In the rows, 128 means zero.
One turn sends every row of this set to another row. A few are shown first. Where does it send the rows asked after them?
zik: [118 135 163 100 127 127  92 155 134 100 154 141 109 146 117 151 153 141
 123 128 154 121 155 148  77 113 137]
Zivak: [107 130 191 100 140 135 113 169 156 106 125 139  93 142 100 118 138 149
 139 137 141 107 158 164  77  96 130]
basu: [125 139 126 134 122  94 105 136 156 105 132 129 119 115  94  95 121 154
 130 129 136 100 139 149 113 112 136]
gile: [152 129 155 105 115 134  66 167 194 132 148 135 117 148 116 133 132 122
 140 124 131 144 137 150 107 123 147]
ruzi: [138 131 161 122 130 150  57 150 158 123 126 139 113 145 141 138 116 116
 128 126 152 120 146 153 121 104 154]
meza: [129 136 132 132 130 131  97 154 159 138 148 129 122 138 109 119 135 153
 168 140 135 109  93 153  99 110 163]
tepad: [111 148 177 112 120 133 106 138 163 146 150 124 144 116 107 146 163 143
 165 144 138 104 155 146 104 101 153]
Lafar: [126 127 171 128 108 136 106 150 189 152 133 151  99 138 117 117 133 153
 119 111 134 114 117 149 132 122 127]
vevan: [125 134 182 108 117 121 107 163 179  98 144 148 100 130  99 110 121 157
  95 121 139 118 128 162 118 120 132]
mene: [119 146 166 129 131 149 120 151 188 133 118 136 110 128  92 103 108 134
 137 117 122  98 132 147 122  87 119]
keki: [111 130 177 115 132 154 132 156 176 132 125 145  84 130  88 109 133 144
 146 127 139 110 149 172 110  88 129]
dukis: [106 145 160 106 138 149 110 167 151 105 131 135  91 145 110 121 115 139
 117 119 144 113 135 152  92  97 110]
gim: [144 135 133 113 110  99  95 158 192 120 152 128 120 130  87 107 136 145
 142 124 121 131 132 146 102 128 134]
kito: [138 130 169 121 113 114  90 131 159 124 156 145 139 131 104 151 170 134
 147 132 137 113 165 141 100 112 165]
rabot: [127 126 156 149 105 142  98 137 174 160 125 134 135 136 139 123 149 138
 134 125 134 118 133 128 114 107 145]
miluk: [141 132 155 129 128 120 108 148 134 146 147 135  94 138  97 115 111 159
 151 134 141 119 114 163 124 112 161]
mukir: [134 129 138 119 143 141  90 160 179 112 144 126 150 141 128 113 134 135
 165 145 134 101 126 161  84 121 156]
ner: [125 132 156 141 113 132  96 140 154 111 132 123 155 124 134 121 149 130
 122 142 141 125 157 130  88  97 160]
mar: [124 137 172 116 119 119 101 156 158  73 143 131 133 121 107 115 130 143
  98 138 144 124 154 151  90 105 152]
zev: [120 137 143 140 134 124  81 131 134 109 116 136 114 125 127 114 109 138
 122 128 155  94 147 153 124  97 148]
lekev: [156 123 176 111 140 122 107 149 137 124 145 134 105 138 106 108  96 144
 137 135 144 117 157 177 125 123 152]
Kelo: [106 142 191  98 132 122  97 158 148 114 140 126 129 134 113 142 156 149
 150 147 139 103 162 148  73 103 144]
meli: [114 142 170 122 120 154 127 137 180 157 140 136 117 114  92 126 147 140
 161 132 139 108 146 161 125  91 144]
gitu: [139 137 171 139 116 127 108 128 192 144 133 141 139 119  89 122 142 130
 154 125 117  98 151 142 127  96 152]
buk: [151 120 165 104 150 136  95 157 165 103 142 128 140 141 127 106 110 130
 145 143 140 107 166 176 100 129 148]

lekev -> buk
gim -> basu
rabot -> Lafar
Now these:
keki -> Zivak
gitu -> mene

One turn sends every row of this set to another row. A few are shown first. Where does it send the rows asked after them?
Bev: [108 172 116 101 154 130 120 131 102 154 118 125 152]
Fezom: [127 143 103 121 116 162 105 144 103 138  98 131 150]
Dolit: [123 153 132 112 132 133 151 151  82 135 158 125 149]
susap: [ 96 158 130 125 130 113 143 106 110 150 104 142 150]
guzu: [139 148 120 112 131 135 163 140 107 131 155 116 144]
sulis: [118 136 108 125 109 154 111 131 106 136  88 141 154]
mebog: [113 145 139 127 129 116 163 133  90 137 136 150 150]
beni: [121 153 113  99 148 116 152 123 125 137 110 151 154]
faka: [126 138 130 119 124 118 174 125 118 130 129 143 144]
dibof: [134 160 107  91 156 137 140 141 116 139 134 128 150]
tabun: [124 129 115 139  94 152 121 132 101 131  99 134 145]
Pebu: [142 140 107 111 129 159  98 139 104 134 108 117 136]
Dogi: [113 143 137 136 113 126 155 118  97 147 142 118 138]
Fug: [119 159 120 117 132 143 130 142  91 151 152 100 146]
petok: [131 136 111 113 132 147 102 122 115 130  89 143 137]
basun: [130 134 108 129 103 163 115 143  95 132 112 125 148]
zusu: [108 159 132 105 148 114 147 133 100 141 118 157 155]
ros: [118 166 125  95 156 132 136 151  91 138 137 141 158]
folo: [131 125 124 130 107 139 120 117 108 129  94 137 130]
Des: [144 121 118 129 107 157 119 133 100 127 118 116 131]

mebog -> zusu
dibof -> guzu
Now these:
Des -> folo
Bev -> Fug
Fezom -> basun

One turn sends every row of this set to another row. A few are shown first. Where does it send the rows asked after them?
bavat: [120 140 150 123 137 135 133  92 129 118 152 101 139 119 129 161 119 130
 139 112 149 158 120]
Som: [136 165 109 155 112 112 141  96 140  94 132 130 116 111 109 157 145 132
 131 104 128 147 140]
Sapu: [142 147 159 160 130 125 148 129 127 116 137 104 126 134 129 188 155 125
 126 133 133 127 117]
safat: [167 154 115 159 115 115 151 105 129 126 118 116 126 158  95 158 143 119
 129 129 106 150 148]
ziso: [142 175 133 139 117 131 124 115 120 123 131  92 144 110 137 137 141 128
 149 155 116 120 141]
Pab: [154 121 120 120 105 130 160 115 144 148 117  85 153 114 130 166 145 127
 135 122 118 146 156]
dek: [115 128 121 138  95 138 138 114 129 127 136 101 158 133  82 157 116 110
 125 118 118 129 150]
Nim: [152 150 133 125 120 134 173 113 130 105 135  94 129 117 111 133 115 138
 170 109 139 166 131]
Mulu: [148 146 134 124 158 112 140 132 131 128 126 123 146 130 122 186 132 120
 123 112 134 139 154]
bor: [154 145 146 117 109 106 166 104 128 111 143 131 137 142  92 159 120 135
 133 100 129 132 107]
zuta: [157 176 139 118 115 140 144 119 120 106 121 128 146 122 116 144 114 135
 144 133 156 114 145]
Fodi: [129 151 129 118 120 123 144 120 117 159 120 103 150 154 117 154 116 130
 133 151 140 137 126]
sagus: [151 156 141 121 104 105 111  98 130 111 148 120 134 115  86 135 113 125
 144 113 120 134 145]
Voz: [176 165 157 136 113 127 156 125 130 136 120 128 124 108 130 165 123 117
 121 119 110 147 155]
gidu: [144 148 146 156 125 135 119 126 111 117 111 107 120 109 124 135 152 110
 151 129 135 154 130]
roni: [147 136 111 116 110 123 145 127 135 131 140 100 154 104 106 177 120 124
 154 113 111 125 168]
biz: [150 163 122 133  97 129 142 132 130 123  94 123 128 146 113 133 142 117
 118 142 134 126 136]
vulu: [153 162 130 133  90 121 146 121 134 144 160 105 111  95 125 154 137 153
 143 121 148 135 144]
giko: [143 131 140 109 115 144 163 113 115 135  94 111 146 109 106 161 150 122
 125 110 116 127 125]
Tagu: [131 148 134 144 114 122 138 118 145 121 134  94 112 126  98 138 144 100
 129 126  99 155 104]
bobo: [138 132 126 139 106  90 142 121 143 124 100 114 146 114  89 163 142 141
 142 105 124 118 119]
viz: [150 127 134 117  86 118 155 153 115 130 136 105 138 101 125 150 130 121
 139 117 150 141 152]
Nedi: [118 144 141 145 146 147 142  97 132 130 135  92 135 106 106 149 112 135
 124 117 131 135 111]
manez: [150 147 139 132 105 129 153  90 107 122 127 109 135 127 105 168 129 134
 125 123 181 142 140]
Nemuv: [134 150 120 157 114 129 132  93 133  95 139 111 127 125 125 139 124 146
 115  91 126 126 140]
tebi: [150 124 138 135  97 129 135 154 147 118 120 106 141 101 116 154 135 132
 163 119 118 130 158]
Saran: [135 139 148 152  94 102 142 134 116 121 146  73 146 129 115 153 114 107
 142 124 117 138 125]
nug: [150 158 123 123 111 128 145 112 153 111 133  86 110 112 118 152 158 122
 109 129 138 149 158]
lom: [135 160 128 164 136 134 149 139 112 116 140 107 101 130 120 165 137 142
 127 118 126 121 121]
lus: [149 134 147 117 135 126 132 108 123 146 140  87 137 139 105 167 150 144
 154 136 121 124 115]
bira: [130 128 120 157 114 139 135 133 135 132 146 109 140 135 125 134 134 144
 170 112 125 149 143]
gusu: [137 167 113 129 105 109 137  90 139 137 120 114 151 127 106 129 114 149
 151 139 111 140 140]
kimol: [159 136 121 135 101 127 175 135 141 145 114 111 137 106 106 156 117 112
 139 124 132 166 157]
vazed: [136 150 131 138 126 112 151 114 117 130 133 110 119 125 109 126 131 119
 102 112  93 143 112]
zana: [149 145 163 131 115 117 161 114 136 122 135 122 116 135 102 152 114 162
 107 114 132 129 118]

lus -> safat
vulu -> bira
bobo -> Mulu
Now these:
Som -> bavat
tebi -> roni
zana -> lom
gusu -> Fodi

